In the data rows, the value 50 means zero.
Here are some points, one per row:
tensor([40, 58, 38, 33, 35, 59, 49, 52, 58, 37, 62, 54, 74, 66, 60, 51, 58, 61, 00, 60, 32, 38, 22, 55])
tensor([46, 70, 99, 44, 66, 42, 62, 60, 50, 54, 72, 27, 45, 54, 51, 52, 71, 33, 57, 92, 50, 48, 22, 54])
tensor([90, 47, 44, 73, 34, 37, 51, 50, 49, 60, 37, 57, 58, 38, 39, 20, 32, 40, 56, 47, 59, 59, 75, 38])
tensor([55, 99, 99, 22, 68, 44, 44, 62, 59, 65, 51, 54, 80, 64, 11, 45, 44, 55, 47, 38, 52, 83, 64, 34])
tensor([56, 71, 11, 53, 54, 51, 48, 62, 68, 32, 48, 28, 66, 33, 42, 65, 50, 22, 38, 54, 33, 39, 50, 71])
tensor([34, 57, 44, 81, 48, 53, 49, 58, 58, 35, 76, 44, 61, 23, 52, 66, 69, 63, 61, 54, 12, 17, 43, 58])
tensor([28, 52, 64, 60, 40, 46, 46, 63, 31, 70, 23, 35, 57, 36, 40, 34, 33, 40, 61, 40, 78, 50, 45, 41])
tensor([42, 51, 66, 58, 38, 60, 49, 68, 04, 75, 67, 66, 33, 30, 71, 73, 36, 66, 48, 49, 39, 65, 53, 49])
tensor([66, 58, 68, 60, 62, 47, 64, 47, 35, 38, 31, 59, 51, 37, 61, 36, 53, 06, 44, 61, 50, 26, 52, 56])
tensor([48, 44, 28, 27, 36, 48, 60, 50, 38, 32, 50, 52, 43, 72, 77, 59, 63, 38, 58, 66, 57, 46, 38, 32])
tensor([22, 62, 42, 30, 58, 50, 49, 60, 29, 49, 77, 53, 33, 58, 41, 56, 67, 70, 70, 59, 34, 27, 54, 55])
tensor([45, 62, 65, 43, 33, 64, 53, 43, 46, 29, 43, 27, 47, 64, 59, 59, 53, 59, 51, 62, 45, 48, 34, 54])
tensor([58, 62, 50, 25, 52, 48, 78, 50, 53, 37, 51, 34, 30, 09, 61, 28, 63, 52, 37, 12, 23, 51, 53, 45])
tensor([33, 62, 14, 94, 37, 39, 59, 59, 51, 43, 50, 62, 47, 99, 45, 29, 52, 26, 61, 47, 32, 61, 60, 70])
tensor([37, 59, 35, 60, 42, 39, 52, 33, 46, 39, 56, 57, 70, 75, 15, 53, 56, 58, 60, 63, 34, 49, 53, 37])
tensor([58, 44, 49, 48, 57, 51, 58, 59, 33, 70, 62, 66, 17, 22, 34, 58, 66, 70, 52, 65, 43, 70, 80, 81])
tensor([63, 56, 43, 24, 53, 32, 47, 53, 69, 78, 64, 10, 57, 77, 31, 25, 54, 59, 72, 69, 13, 46, 47, 68])
tensor([51, 57, 74, 37, 34, 68, 28, 54, 69, 65, 63, 48, 68, 38, 77, 52, 62, 81, 66, 54, 77, 79, 30, 75])
tensor([65, 53, 70, 67, 56, 67, 42, 71, 44, 59, 53, 28, 49, 51, 52, 24, 69, 41, 38, 50, 14, 25, 50, 34])
tensor([51, 53, 62, 58, 45, 41, 52, 41, 34, 25, 16, 60, 62, 57, 60, 55, 54, 49, 69, 26, 62, 59, 57, 28])
tensor([34, 40, 62, 57, 49, 28, 52, 41, 74, 37, 56, 41, 39, 39, 69, 40, 74, 41, 41, 80, 62, 41, 54, 02])
tensor([46, 57, 62, 72, 52, 51, 43, 71, 11, 62, 21, 61, 46, 41, 31, 59, 35, 44, 44, 37, 27, 36, 24, 52])
tensor([70, 08, 61, 35, 60, 39, 60, 05, 36, 56, 44, 43, 43, 64, 48, 39, 18, 65, 39, 29, 49, 33, 38, 44])
tensor([69, 18, 75, 74, 47, 58, 51, 50, 62, 55, 87, 46, 84, 43, 41, 70, 63, 42, 76, 46, 36, 37, 52, 30])
tensor([67, 47, 69, 68, 66, 52, 19, 62, 53, 83, 42, 41, 60, 45, 39, 56, 74, 68, 16, 31, 44, 46, 51, 42])
tensor([36, 57, 48, 71, 99, 44, 68, 31, 20, 58, 14, 52, 48, 54, 32, 67, 67, 52, 58, 49, 48, 45, 39, 72])
tensor([44, 51, 62, 79, 43, 51, 73, 33, 53, 60, 76, 97, 56, 33, 42, 56, 69, 83, 32, 60, 71, 66, 24, 68])
tensor([40, 38, 30, 69, 42, 83, 40, 30, 45, 64, 43, 12, 32, 14, 26, 19, 57, 57, 50, 41, 65, 63, 36, 27])
tensor([61, 42, 91, 60, 36, 54, 50, 75, 53, 56, 43, 49, 71, 55, 14, 52, 64, 41, 51, 21, 20, 31, 62, 27])
tensor([48, 35, 47, 00, 42, 53, 31, 39, 59, 63, 54, 57, 05, 41, 62, 56, 48, 19, 54, 61, 65, 51, 28, 46])
tensor([54, 52, 42, 41, 58, 47, 76, 42, 47, 55, 64, 73, 60, 39, 53, 39, 59, 42, 33, 52, 29, 48, 69, 30])
tensor([55, 64, 51, 76, 58, 30, 55, 79, 42, 47, 36, 60, 54, 34, 41, 23, 58, 42, 67, 60, 25, 66, 34, 59])
tensor([59, 56, 34, 44, 45, 51, 60, 60, 43, 51, 51, 72, 59, 68, 42, 37, 55, 68, 76, 41, 48, 72, 14, 45])
tensor([41, 52, 35, 72, 18, 00, 68, 81, 60, 76, 76, 63, 41, 40, 67, 53, 49, 68, 56, 58, 83, 46, 66, 52])
tensor([66, 47, 46, 40, 44, 61, 91, 68, 38, 53, 84, 53, 38, 69, 34, 55, 52, 55, 48, 21, 28, 38, 35, 51])
tensor([30, 48, 33, 22, 53, 69, 83, 46, 60, 82, 58, 27, 48, 40, 17, 58, 52, 52, 76, 49, 71, 20, 53, 37])
tensor([67, 63, 45, 68, 39, 45, 68, 33, 80, 80, 35, 58, 56, 43, 34, 34, 40, 68, 41, 30, 83, 60, 49, 33])
tensor([82, 31, 32, 39, 80, 57, 26, 49, 44, 36, 41, 39, 49, 65, 69, 86, 51, 77, 49, 37, 54, 40, 53, 27])
tensor([26, 46, 21, 50, 82, 29, 35, 64, 51, 60, 49, 57, 30, 47, 52, 57, 51, 36, 40, 69, 37, 71, 50, 27])
tensor([72, 45, 50, 58, 75, 74, 38, 65, 55, 47, 88, 99, 32, 51, 42, 62, 39, 46, 66, 39, 63, 67, 37, 49])
tensor([54, 29, 62, 48, 57, 47, 25, 43, 21, 61, 47, 54, 47, 48, 65, 21, 83, 22, 55, 42, 37, 64, 35, 29])
tensor([64, 42, 21, 47, 45, 28, 11, 44, 53, 70, 70, 63, 59, 49, 66, 48, 62, 26, 64, 40, 45, 41, 50, 33])
tensor([67, 44, 37, 55, 68, 83, 76, 40, 37, 64, 65, 50, 56, 56, 63, 49, 18, 63, 73, 66, 09, 52, 55, 63])
tensor([25, 00, 32, 42, 83, 66, 69, 76, 99, 40, 49, 58, 48, 42, 31, 47, 52, 43, 56, 46, 28, 21, 18, 36])
tensor([34, 37, 21, 07, 64, 45, 30, 42, 77, 68, 12, 42, 74, 59, 39, 35, 57, 74, 59, 48, 13, 45, 75, 39])
tensor([46, 52, 70, 54, 41, 48, 30, 67, 38, 18, 51, 53, 34, 88, 09, 25, 54, 57, 62, 36, 22, 56, 69, 39])
tensor([41, 10, 61, 49, 29, 64, 44, 44, 59, 60, 03, 55, 75, 51, 32, 64, 63, 34, 39, 51, 29, 82, 74, 90])
tensor([68, 44, 63, 41, 33, 62, 11, 48, 30, 41, 65, 78, 39, 37, 34, 44, 43, 72, 56, 56, 89, 20, 63, 79])
tensor([79, 64, 22, 36, 75, 50, 77, 43, 64, 73, 64, 39, 69, 60, 34, 45, 43, 54, 48, 49, 65, 28, 78, 63])
tensor([44, 52, 57, 62, 79, 60, 75, 27, 81, 41, 72, 47, 61, 34, 49, 68, 52, 52, 35, 54, 56, 40, 99, 61])
tensor([44, 26, 59, 53, 45, 49, 73, 59, 52, 37, 44, 24, 39, 79, 54, 69, 61, 77, 44, 63, 48, 68, 41, 59])
tensor([62, 20, 70, 33, 33, 22, 55, 24, 37, 35, 41, 55, 57, 38, 17, 61, 48, 26, 53, 71, 57, 74, 46, 60])
tensor([65, 45, 34, 33, 52, 37, 55, 44, 59, 53, 44, 35, 67, 49, 29, 65, 23, 27, 47, 67, 37, 81, 47, 66])
tensor([43, 37, 69, 34, 28, 14, 64, 64, 28, 46, 29, 53, 97, 35, 56, 42, 51, 37, 59, 71, 56, 35, 53, 41])
tensor([37, 47, 43, 50, 19, 26, 59, 42, 64, 62, 46, 74, 61, 35, 08, 60, 42, 38, 46, 54, 14, 48, 65, 39])
tensor([39, 46, 28, 11, 40, 49, 41, 66, 43, 39, 43, 65, 56, 57, 51, 49, 58, 99, 47, 72, 31, 42, 31, 32])
tensor([21, 62, 60, 58, 54, 66, 63, 34, 46, 68, 27, 73, 67, 38, 95, 41, 42, 24, 58, 78, 53, 68, 43, 71])
tensor([49, 50, 56, 68, 49, 99, 50, 47, 50, 61, 10, 68, 80, 65, 71, 41, 64, 22, 51, 75, 44, 49, 69, 35])
tensor([99, 63, 17, 44, 52, 60, 67, 59, 73, 51, 43, 36, 46, 40, 47, 42, 76, 40, 52, 49, 55, 33, 35, 72])
tensor([68, 55, 47, 36, 46, 39, 62, 92, 31, 54, 13, 44, 64, 41, 33, 56, 40, 47, 45, 74, 39, 47, 56, 15])
tensor([45, 76, 60, 41, 53, 41, 61, 45, 48, 33, 25, 82, 65, 37, 34, 75, 74, 48, 57, 55, 36, 72, 64, 40])
tensor([43, 23, 37, 70, 40, 64, 45, 61, 51, 58, 64, 30, 45, 29, 45, 00, 57, 56, 44, 65, 31, 76, 35, 38])
tensor([47, 60, 40, 52, 60, 59, 71, 37, 59, 29, 71, 36, 34, 37, 38, 09, 49, 31, 23, 37, 53, 73, 38, 38])
tensor([50, 34, 46, 59, 76, 35, 34, 58, 37, 48, 92, 43, 99, 52, 51, 59, 42, 45, 52, 27, 50, 31, 40, 49])
tensor([63, 38, 44, 73, 22, 70, 70, 67, 40, 78, 54, 66, 46, 60, 35, 73, 67, 63, 76, 50, 93, 61, 11, 60])
tensor([55, 47, 77, 63, 34, 51, 72, 38, 47, 76, 68, 70, 51, 52, 60, 46, 35, 61, 48, 35, 10, 46, 64, 39])
tensor([47, 46, 50, 56, 49, 56, 45, 50, 40, 54, 62, 36, 26, 72, 64, 64, 47, 54, 73, 25, 63, 30, 65, 55])
tensor([37, 46, 43, 26, 18, 44, 53, 61, 46, 69, 61, 55, 38, 69, 51, 67, 60, 26, 46, 23, 50, 47, 61, 57])
tensor([25, 60, 77, 47, 66, 59, 52, 73, 54, 32, 60, 48, 53, 34, 48, 35, 42, 63, 67, 55, 66, 44, 56, 60])
tensor([39, 75, 23, 59, 29, 87, 46, 35, 00, 66, 82, 35, 61, 33, 36, 58, 56, 66, 33, 90, 68, 59, 65, 30])
tensor([70, 33, 59, 56, 69, 58, 65, 63, 60, 37, 37, 55, 42, 57, 53, 34, 45, 60, 48, 99, 77, 35, 53, 31])
tensor([67, 68, 40, 57, 51, 54, 76, 62, 38, 56, 45, 48, 47, 39, 44, 26, 62, 69, 44, 14, 61, 45, 74, 70])
There is one direction along which these points spread out most. Take the direction at right angles to it along which they spread out most. Go by this last direction. Where along it does each point below lie, from 0 to 99? 50 is the average, and the first point above lies past it. One standard deviation of the points above along it is 16.
tensor([67, 41, 68, 63, 81, 02, 44, 44, 57, 72, 39, 35, 49, 60, 48, 51, 28, 63, 35, 44, 36, 34, 36, 49]) 54
tensor([36, 50, 28, 50, 62, 64, 63, 65, 45, 54, 38, 34, 54, 68, 26, 34, 44, 16, 31, 12, 99, 38, 43, 74]) 55
tensor([71, 20, 63, 40, 75, 28, 84, 71, 07, 36, 37, 53, 76, 62, 52, 44, 49, 31, 55, 22, 45, 68, 48, 60]) 35
tensor([48, 31, 73, 72, 86, 41, 42, 60, 49, 56, 36, 57, 15, 53, 84, 74, 58, 58, 24, 58, 59, 69, 63, 51]) 37
tensor([45, 81, 38, 84, 60, 24, 43, 57, 25, 30, 48, 43, 40, 48, 34, 56, 47, 24, 61, 40, 41, 50, 24, 52]) 42
tensor([42, 35, 50, 34, 76, 57, 55, 68, 43, 61, 77, 30, 70, 62, 39, 54, 38, 42, 51, 36, 47, 92, 53, 12]) 58
tensor([62, 44, 43, 53, 71, 51, 61, 59, 06, 78, 68, 58, 38, 39, 33, 51, 82, 72, 47, 72, 76, 56, 59, 62]) 49
tensor([35, 29, 48, 39, 48, 40, 73, 61, 10, 35, 42, 48, 60, 22, 39, 25, 54, 40, 66, 25, 45, 35, 36, 99]) 45
tensor([57, 67, 46, 39, 48, 35, 64, 24, 46, 75, 07, 90, 37, 56, 33, 34, 46, 40, 46, 58, 25, 27, 32, 48]) 37
tensor([35, 66, 47, 53, 68, 59, 52, 51, 80, 28, 60, 24, 42, 03, 44, 36, 51, 63, 67, 34, 58, 45, 47, 40]) 68
tensor([42, 18, 50, 53, 40, 60, 41, 82, 32, 63, 59, 79, 47, 47, 29, 35, 33, 57, 19, 60, 64, 45, 59, 59]) 43
tensor([45, 28, 63, 49, 99, 44, 43, 31, 48, 80, 75, 83, 79, 55, 46, 13, 73, 77, 38, 39, 82, 42, 63, 51]) 54
tensor([38, 48, 56, 55, 19, 10, 65, 22, 40, 51, 28, 32, 62, 71, 34, 44, 67, 44, 49, 70, 41, 44, 65, 39]) 33
tensor([56, 52, 25, 73, 53, 48, 65, 51, 54, 52, 13, 30, 50, 00, 48, 35, 63, 67, 54, 23, 60, 75, 41, 32]) 41
